In the rows, zero is written as 128.
A single turn carries every row of the set below to another of its rows. Some are shown first; where does it send the rows asked next?
Q746: [146 143 121 116 132 131 151 155 133 137 146 141 168 136 164 117 135 119
 144 164 124 133 126 142 119 144 142 124 115]
Q839: [120 100 120 124 130 140 137 143 125 112 138 124 159 109 155 130 137 121
 159 171 134 134 153 129 137 160 113 105 131]
Q235: [118  96 133 102 125 144 154 180 134 141 130 106 164 123 164 109 130 115
 132 145 142 112 149 144 125 129 116 112 124]
Q676: [118 128 141  88 124 138 153 147 122 127 130 139 164 123 166 110 158 100
 130 180 149 103 167 125 142 153 135 110 126]
Q535: [138 130 143  88 131 148 158 156 130 132 170 134 151 127 135 145 141 119
 120 162 135 126 151 133 129 130 136 111 131]
Q214: [116  93 129 102 124 145 152 179 132 136 129 106 165 119 165 109 137 107
 124 144 141 115 149 146 133 133 116 108 120]
Q377: [121  93 131 104 126 141 153 179 128 137 134 110 171 126 156 108 127 117
 126 146 146 107 155 147 134 138 115 109 119]
Q317: [129 106 112 123 131 141 140 142 126 117 134 127 154 103 152 125 130 113
 155 167 125 130 152 128 137 157 110 101 128]
Q679: [140 129 142  83 129 152 155 154 124 131 167 135 150 131 133 145 141 119
 126 158 127 125 151 132 127 135 130 109 127]
Q904: [110 127 130 124 147 147 164 168 131 114 147 134 159 131 149 133 129 105
 139 148 125 111 153 122 150 126 147 136 110]
Q193: [139 128 143  84 128 151 157 157 124 131 171 135 151 126 136 142 148 122
 128 155 128 126 148 133 125 135 132 113 132]
Q282: [114 127 129 126 150 150 159 168 131 113 147 133 153 133 146 132 129 109
 139 148 131 109 152 124 149 122 144 137 117]
Q560: [116 133 143  94 113 141 150 153 117 125 138 137 153 119 171 113 158  98
 130 173 148  95 164 134 145 151 135 112 125]
Q307: [121  99 124 108 123 139 149 181 135 136 132 110 169 128 161 114 123 113
 121 145 141 110 150 150 131 133 112 115 120]
Q285: [113 126 128 125 150 146 160 167 124 118 147 134 151 138 153 135 125 106
 138 150 125 107 147 125 147 128 147 138 112]
Q790: [119 124 142  93 121 145 145 151 119 124 130 137 166 121 170 110 159  96
 132 177 145 105 168 137 147 154 131 106 131]
Q185: [123 127 145  95 115 139 144 154 120 132 138 138 157 118 168 107 156 100
 140 178 148  94 163 130 144 156 130 108 126]
Q373: [110 127 130 118 144 148 162 165 128 115 146 144 152 138 156 135 125 111
 139 150 123 110 146 127 147 128 152 136 110]
Q680: [108 123 126 127 145 151 163 167 129 116 146 137 153 134 151 136 132 106
 140 152 123 110 149 122 147 122 146 131 109]
Q937: [125 103 112 115 128 138 138 143 124 119 133 131 160 100 154 140 137 120
 156 172 129 133 154 132 135 160 119 109 121]
Q10: [138 129 140  89 134 151 160 156 127 128 167 143 152 124 136 150 132 122
 124 161 129 125 151 130 122 136 134 114 127]
Q440: [118 123 143  94 122 142 154 151 116 124 133 139 155 120 167 102 154  97
 141 175 147  97 169 135 142 152 131 108 132]
Q13: [138 147 120 120 136 130 151 159 133 137 141 140 165 135 164 119 138 118
 143 166 127 131 121 145 120 146 144 115 118]
Q64: [109 123 127 124 147 145 162 168 131 120 144 136 154 137 148 137 128 107
 143 147 124 114 152 127 148 123 150 134 119]
Q141: [121 128 145  90 120 145 152 148 119 123 133 136 160 118 169 109 160  99
 135 177 147 100 166 134 140 155 136 108 128]
Q346: [127 101 118 124 132 140 136 147 128 118 130 127 159 105 155 132 136 113
 158 170 124 132 154 129 133 160 112 107 125]
Q14: [118  94 135 105 127 142 151 180 133 132 131 105 162 127 163 111 131 112
 121 145 143 110 147 145 132 132 116 110 118]
Q719: [136 143 119 122 139 130 147 159 130 139 141 142 169 138 165 119 142 123
 143 165 125 135 127 143 120 143 144 122 120]
Q42: [140 127 142  85 131 156 160 156 126 130 164 139 155 125 133 148 142 120
 122 159 130 125 149 138 128 130 133 107 127]
Q698: [121  95 115 122 134 138 136 147 122 125 134 127 159 100 153 131 139 117
 156 172 133 126 149 128 139 163 116 108 119]
Q91: [118  89 131 104 131 137 151 173 132 135 130 108 166 126 163 103 131 114
 122 153 146 116 146 146 133 133 114 112 119]
Q711: [138 145 122 123 130 132 153 158 135 133 144 147 171 139 164 118 141 116
 141 168 126 132 123 146 120 144 139 117 118]
Q834: [142 130 144  86 132 149 161 157 122 125 166 136 151 126 135 147 139 123
 126 156 135 124 151 131 126 136 137 113 126]
Q617: [140 145 124 120 130 133 153 156 132 137 149 146 162 136 164 117 132 121
 135 160 127 135 124 143 118 141 138 122 113]
Q622: [121 101 115 121 127 141 135 153 130 113 131 124 157 105 155 130 138 110
 158 172 133 132 154 129 133 158 110 101 128]
Q399: [121 127 148  98 125 144 147 147 121 133 133 136 160 119 172 111 160  96
 130 175 148 101 165 133 147 153 133 113 134]
Q389: [115  96 138 100 126 134 155 182 130 135 130 109 164 123 164 113 129 112
 124 142 136 112 139 144 136 134 115 108 120]
Q733: [134 146 121 120 132 131 152 152 129 136 147 143 165 136 161 116 140 118
 146 166 127 138 125 147 120 141 142 120 119]
Q268: [128  95 124 119 130 133 139 150 128 123 133 129 154  99 157 132 138 114
 157 172 128 133 153 126 136 158 113 104 129]

Q834 moves to Q746
Q679 moves to Q13
Now find these:
Q307 moves to Q560
Q141 moves to Q346
Q535 moves to Q733
Q377 moves to Q185
Q719 moves to Q282
Q317 moves to Q389
Q839 moves to Q235
Q617 moves to Q373
Q680 moves to Q42
Q622 moves to Q214
Q91 moves to Q440

